In the data rows, 50 means zero.
Here is a table of points, one per row:
tensor([50, 38, 38, 46, 60, 45, 59, 79, 35, 59, 65, 34, 42, 47, 49, 99,
        18, 70, 47, 32, 47, 72, 49, 11])
tensor([76, 34, 55, 29, 58, 27, 40, 45, 53, 99, 34, 45, 25, 31, 47, 28,
        52, 40, 54, 61, 49, 47, 59, 58])
tensor([82, 34, 42, 30, 61, 46, 85, 38, 38, 42, 33, 63, 67, 44, 31, 53,
        64, 41, 45, 17, 55, 50, 36, 57])
tensor([50, 72, 40, 33, 42, 46, 38, 41, 37, 40, 31, 30, 49, 64, 85, 42,
        61, 61, 60, 40, 99, 22, 99, 23])
tensor([25, 44, 66, 70, 36, 50, 49, 39, 57, 56, 45, 99, 46, 55, 75, 59,
        40, 55, 44, 52, 72, 48, 39, 49])
tensor([38, 32, 75, 47, 42, 38, 34, 25, 55, 60, 36, 38, 90, 45, 56, 60,
        36, 44, 54, 44, 56, 24, 56, 42])
tensor([78, 42, 41, 46, 42, 61, 52, 76, 40, 22, 62, 45, 58, 38, 58, 39,
        12, 65, 55, 23, 62, 34, 31, 70])
tensor([33, 57, 56, 60, 26, 61, 33, 36, 68, 37, 82, 75, 43, 62, 40, 49,
        61, 59, 72, 39, 00, 00, 46, 27])
tensor([63, 81, 37, 33, 26, 57, 70, 56, 51, 45, 81, 37, 43, 48, 62, 53,
        40, 40, 43, 27, 34, 66, 50, 40])
tensor([72, 41, 34, 61, 69, 50, 47, 63, 65, 41, 38, 53, 62, 36, 61, 34,
        49, 54, 44, 39, 58, 49, 20, 60])
tensor([40, 24, 22, 19, 46, 54, 82, 97, 55, 44, 67, 51, 54, 74, 33, 30,
        54, 62, 60, 68, 61, 31, 57, 37])
tensor([34, 23, 47, 65, 00, 52, 26, 40, 67, 48, 36, 68, 41, 38, 42, 60,
        65, 68, 71, 49, 80, 47, 08, 36])
tensor([32, 21, 40, 65, 70, 37, 92, 48, 60, 63, 89, 45, 27, 42, 30, 78,
        40, 67, 37, 04, 70, 54, 71, 58])
tensor([90, 43, 80, 55, 60, 60, 36, 68, 46, 21, 39, 62, 46, 48, 49, 59,
        61, 55, 42, 56, 33, 33, 70, 53])
tensor([71, 68, 27, 47, 42, 77, 24, 62, 48, 53, 43, 52, 44, 53, 42, 43,
        69, 99, 27, 65, 44, 62, 66, 59])
tensor([64, 87, 00, 63, 25, 45, 51, 46, 42, 75, 63, 53, 88, 56, 32, 69,
        45, 35, 48, 43, 41, 42, 63, 77])
tensor([46, 56, 45, 38, 49, 06, 55, 37, 41, 57, 16, 61, 21, 56, 75, 39,
        56, 20, 34, 41, 44, 39, 64, 57])
tensor([76, 02, 48, 53, 89, 71, 34, 83, 76, 33, 48, 77, 81, 23, 35, 50,
        46, 35, 66, 47, 58, 34, 46, 48])
tensor([59, 20, 48, 41, 68, 44, 47, 59, 63, 57, 57, 28, 85, 39, 29, 29,
        53, 68, 12, 56, 52, 44, 54, 58])
tensor([10, 52, 19, 17, 31, 52, 64, 37, 66, 57, 00, 46, 56, 69, 67, 49,
        60, 37, 63, 08, 12, 45, 30, 49])
tensor([31, 42, 42, 50, 74, 69, 63, 78, 47, 68, 74, 42, 38, 34, 64, 35,
        64, 62, 39, 43, 62, 32, 39, 54])
tensor([53, 61, 56, 45, 56, 64, 62, 52, 38, 73, 48, 36, 30, 25, 65, 62,
        42, 36, 64, 58, 62, 49, 56, 46])
tensor([35, 52, 51, 62, 61, 34, 27, 55, 47, 58, 74, 33, 15, 39, 66, 55,
        47, 41, 56, 63, 62, 55, 50, 38])
tensor([54, 49, 53, 55, 52, 67, 72, 52, 66, 73, 50, 36, 54, 55, 36, 67,
        34, 61, 49, 50, 43, 56, 68, 17])
tensor([41, 62, 48, 56, 46, 59, 42, 88, 28, 29, 58, 67, 52, 25, 57, 58,
        61, 40, 43, 72, 54, 20, 53, 44])
tensor([49, 48, 39, 43, 54, 48, 96, 61, 32, 52, 77, 40, 39, 38, 42, 50,
        43, 59, 59, 52, 33, 59, 56, 81])
tensor([63, 77, 59, 58, 44, 47, 59, 49, 31, 77, 46, 13, 79, 69, 35, 73,
        52, 08, 46, 34, 31, 43, 35, 56])
tensor([53, 47, 53, 54, 52, 27, 53, 66, 82, 40, 31, 40, 58, 38, 58, 48,
        53, 52, 48, 60, 41, 57, 74, 54])
tensor([42, 56, 50, 85, 27, 47, 48, 45, 62, 40, 24, 49, 29, 00, 35, 35,
        37, 51, 48, 42, 29, 57, 89, 55])
tensor([54, 18, 39, 19, 56, 62, 59, 69, 38, 58, 81, 58, 46, 42, 57, 59,
        66, 49, 29, 40, 45, 61, 53, 45])
tensor([37, 57, 64, 55, 48, 23, 53, 58, 65, 34, 35, 42, 19, 71, 39, 72,
        39, 44, 58, 54, 56, 59, 59, 42])
tensor([31, 53, 48, 77, 57, 69, 41, 16, 70, 59, 43, 99, 64, 54, 46, 17,
        39, 59, 71, 47, 53, 76, 52, 40])
tensor([79, 52, 41, 65, 62, 63, 57, 47, 40, 53, 31, 37, 17, 77, 47, 27,
        71, 42, 59, 61, 60, 43, 50, 61])
tensor([75, 21, 32, 57, 70, 70, 69, 00, 66, 07, 58, 52, 31, 00, 47, 69,
        69, 73, 68, 71, 57, 20, 43, 50])
tensor([43, 71, 56, 59, 66, 36, 70, 52, 50, 35, 42, 35, 53, 39, 69, 09,
        53, 69, 38, 76, 56, 49, 53, 28])
tensor([35, 58, 62, 72, 41, 20, 08, 85, 70, 51, 38, 62, 52, 65, 41, 52,
        54, 53, 71, 42, 60, 65, 30, 65])
tensor([43, 70, 78, 50, 56, 38, 36, 46, 78, 59, 74, 65, 63, 53, 54, 37,
        50, 46, 47, 35, 58, 28, 51, 37])
tensor([34, 22, 59, 58, 12, 33, 44, 26, 19, 50, 51, 38, 32, 72, 46, 48,
        50, 23, 35, 56, 46, 79, 58, 37])
tensor([58, 72, 66, 30, 60, 90, 34, 46, 62, 48, 47, 37, 44, 61, 39, 70,
        38, 54, 60, 10, 62, 66, 63, 80])
tensor([35, 41, 61, 53, 38, 53, 33, 33, 58, 47, 61, 42, 36, 40, 41, 01,
        36, 24, 53, 31, 56, 91, 56, 60])
tensor([15, 67, 46, 00, 43, 37, 44, 28, 72, 46, 23, 72, 69, 64, 42, 47,
        31, 59, 49, 84, 37, 51, 26, 67])
tensor([79, 29, 32, 47, 69, 64, 71, 68, 59, 45, 47, 60, 61, 35, 38, 73,
        73, 75, 47, 67, 58, 21, 32, 35])
tensor([54, 68, 64, 81, 44, 78, 58, 42, 49, 59, 44, 46, 23, 32, 27, 46,
        35, 35, 04, 53, 69, 54, 52, 49])
tensor([56, 44, 61, 37, 42, 56, 74, 50, 61, 43, 83, 14, 43, 54, 57, 58,
        46, 60, 71, 83, 41, 63, 54, 58])
tensor([58, 47, 61, 76, 50, 48, 68, 80, 00, 39, 59, 44, 86, 49, 48, 39,
        45, 70, 56, 43, 30, 50, 37, 83])
tensor([59, 56, 37, 67, 48, 51, 72, 63, 46, 54, 69, 40, 48, 57, 55, 47,
        87, 39, 64, 63, 82, 99, 50, 51])
Along one direction, these points spread out more than along any other. Take the direction at right angles to it along which they spread out most. Go by this last direction. For each point below, how far along it does it lie, from 0 to 99? 50 is the average, and the first point above lies past it. One standard deviation of the points above along it is 16.
tensor([66, 62, 31, 46, 60, 41, 52, 33, 40, 51, 58, 16, 85, 49, 52, 51,
        56, 54, 42, 48, 37, 76, 22, 23]) ~ 63
tensor([43, 41, 28, 53, 84, 32, 50, 30, 49, 32, 29, 35, 63, 67, 34, 40,
        60, 63, 29, 57, 55, 46, 30, 45]) ~ 41
tensor([49, 74, 62, 46, 79, 19, 48, 49, 29, 55, 44, 54, 31, 37, 21, 51,
        47, 90, 69, 40, 33, 64, 43, 57]) ~ 54
tensor([63, 44, 26, 71, 84, 46, 44, 47, 67, 27, 45, 39, 44, 64, 50, 40,
        44, 40, 41, 52, 44, 37, 52, 58]) ~ 44
tensor([39, 48, 57, 53, 68, 99, 52, 51, 49, 57, 66, 23, 33, 61, 38, 47,
        36, 58, 46, 68, 53, 37, 42, 62]) ~ 56
tensor([33, 78, 52, 49, 60, 31, 18, 37, 48, 39, 57, 62, 37, 49, 28, 63,
        86, 36, 54, 34, 67, 44, 60, 50]) ~ 45
tensor([05, 49, 69, 44, 40, 53, 52, 42, 59, 45, 25, 74, 73, 40, 67, 44,
        99, 33, 34, 61, 37, 40, 53, 62]) ~ 29
tensor([77, 39, 75, 59, 41, 38, 39, 39, 62, 49, 70, 62, 55, 69, 57, 28,
        72, 53, 51, 30, 50, 24, 53, 47]) ~ 37
tensor([85, 46, 66, 57, 33, 37, 35, 30, 46, 60, 63, 67, 51, 65, 72, 84,
        33, 49, 86, 50, 59, 46, 50, 75]) ~ 47
